Turns, then the turns between two rows, first turn first; the first pair answered
turn q_947:
-.08  .15 -.42  .00 -.07 -.10 -.23  .24 -.02 -.31 -.35  .20 -.26 |-> -.10  .10 -.46  .12 -.04 -.11 -.37  .19  .11 -.31 -.33  .12 -.25
-.12 -.01  .07 -.24  .13 -.22 -.02 -.24  .03  .09  .20 -.17  .15 |-> -.14  .01  .12 -.23  .12 -.20  .01 -.26  .00  .07  .25 -.17  .13
-.08  .05  .14  .05  .16  .28  .18 -.05 -.09 -.20  .12 -.01  .15 |-> -.04  .11  .07 -.12  .16  .29  .22  .01 -.18 -.13  .01  .09  .13
 .12  .09 -.31  .11 -.25  .32  .20  .55 -.15 -.27 -.33  .22 -.10 |->  .15  .03 -.44  .09 -.18  .26 -.02  .55 -.10 -.17 -.40  .22 -.09
turn q_791:
-.03 -.01  .17  .09 -.01  .04  .11 -.13 -.01 -.16  .18 -.08  .05 |->  .01 -.11  .01  .14  .06 -.05 -.12 -.19  .14 -.02  .11 -.12  .05
-.31  .21  .38  .08 -.27  .14  .38 -.48 -.46 -.01  .33  .04  .11 |-> -.26 -.07  .09  .29 -.03 -.15 -.35 -.62 -.02  .40  .24 -.21  .21
-.09 -.17 -.11  .42 -.06  .04 -.18 -.13  .27 -.08  .03 -.13  .04 |-> -.03 -.07 -.23  .37 -.16  .15 -.04  .08  .16 -.25 -.16  .03 -.05
turn q_686:
-.02  .07  .21 -.19 -.20  .06  .32  .07 -.02 -.09  .03  .16 -.05 |-> -.06  .06  .30 -.14 -.14 -.02  .28 -.05  .03 -.03  .18  .05  .00
 .10 -.14 -.28  .06 -.03  .09 -.13  .22  .01 -.21 -.22  .25 -.19 |->  .08 -.02 -.18 -.09 -.05  .12  .09  .23 -.17 -.24 -.20  .31 -.19
-.02  .24  .02 -.31  .01 -.05  .31  .17 -.47  .13 -.11  .01  .04 |-> -.11  .20  .19 -.28  .10 -.13  .29  .00 -.42  .22  .11 -.13  .12
-.06 -.12  .27  .54  .04 -.01 -.04 -.26  .26 -.39  .17 -.18  .08 |->  .00 -.18  .05  .58  .02  .03 -.16 -.15  .35 -.42  .02 -.15  .00
Then:
(2 to 3 turns a pair)
-.02  .13 -.14  .52 -.38  .45  .19  .12 -.04 -.11  .06 -.10 -.09 |-> -.09 -.02  .04  .46 -.10  .12 -.17 -.24  .17  .31  .27 -.40  .11 -> q_947 then q_791 then q_791
 .02 -.12  .00 -.14  .20 -.37 -.40 -.20  .22  .43 -.03 -.17  .14 |->  .21  .05 -.32 -.37  .04 -.15 -.26  .21 -.04  .20 -.47  .18 -.07 -> q_686 then q_686 then q_686
 .14  .07  .13 -.24 -.21 -.05 -.31 -.18  .15  .52 -.01 -.16  .03 |->  .22  .26  .04 -.36 -.41  .17  .10  .12 -.09  .18 -.19  .11 -.13 -> q_791 then q_791
 .06 -.21  .10  .49 -.17  .04  .12 -.01  .26  .03  .30 -.18  .25 |->  .20 -.21 -.28  .42 -.25  .14  .04  .30  .25 -.06 -.09  .01  .09 -> q_791 then q_686
-.20 -.06  .16  .27  .03 -.06 -.18 -.22  .06 -.02  .25 -.20  .12 |->  .01  .04 -.27  .04 -.12  .13 -.11  .20 -.17 -.20 -.26  .16 -.08 -> q_791 then q_686 then q_686
 .10 -.12 -.16 -.29  .24 -.11 -.31 -.11  .06  .43 -.28  .06 -.01 |->  .13  .07 -.10 -.44  .05  .08  .11  .06 -.24  .16 -.36  .27 -.10 -> q_686 then q_791
-.12  .18 -.06 -.11 -.13  .42  .49  .02 -.17 -.45  .04  .30  .00 |-> -.25  .08  .27  .04  .03  .26  .46 -.32  .00 -.24  .49  .00  .17 -> q_686 then q_686
 .00 -.09 -.21  .19 -.07 -.08 -.22  .12  .21 -.07 -.16  .01 -.10 |-> -.10  .05  .15  .19 -.17  .04  .21  .01  .09 -.23  .15 -.02 -.06 -> q_947 then q_791 then q_791
-.14  .04 -.11  .48 -.20  .19  .27  .35  .20 -.22 -.05  .09 -.11 |-> -.30  .01  .38  .28  .09 -.11  .26 -.05  .18  .18  .37 -.21  .15 -> q_791 then q_947 then q_791
 .02 -.13  .08  .09  .08 -.02 -.18  .03  .25  .07  .26 -.23  .05 |->  .07 -.03 -.05  .15 -.13  .20  .06  .27  .09 -.23  .10 -.04 -.11 -> q_791 then q_947 then q_791
-.04 -.01  .33 -.53  .31 -.12 -.03 -.39  .09  .42  .17 -.04  .46 |-> -.18 -.09  .45 -.04  .21 -.03  .06 -.49  .29  .23  .45 -.18  .47 -> q_686 then q_947 then q_947
-.06 -.26 -.09  .14  .15 -.35 -.30 -.43  .34  .31  .18 -.25  .19 |->  .09  .10 -.28 -.11 -.27  .18  .44  .19 -.21 -.37 -.24  .32 -.14 -> q_791 then q_791
-.06  .18  .29  .23 -.36  .22  .01 -.09  .25  .12  .12 -.21  .28 |->  .06  .10 -.06  .25 -.39  .20 -.26  .10  .33  .10 -.18 -.12  .19 -> q_791 then q_686
-.02  .05 -.22  .47 -.33  .47  .22  .29  .00 -.54 -.05  .14 -.08 |-> -.20 -.04  .24  .58 -.20  .30  .23 -.12  .13 -.34  .46 -.16  .13 -> q_791 then q_686
-.10  .11  .29  .38 -.18  .17  .38 -.06  .01 -.37  .36 -.05  .07 |-> -.06 -.10  .00  .61 -.05  .00 -.19 -.17  .35 -.11  .27 -.22  .10 -> q_686 then q_791
 .04  .06 -.10 -.26 -.04  .07  .09  .17 -.12 -.01 -.29  .18 -.02 |->  .01 -.10 -.12 -.14  .11 -.11 -.26 -.02  .09  .25 -.19 -.01  .07 -> q_791 then q_791 then q_791
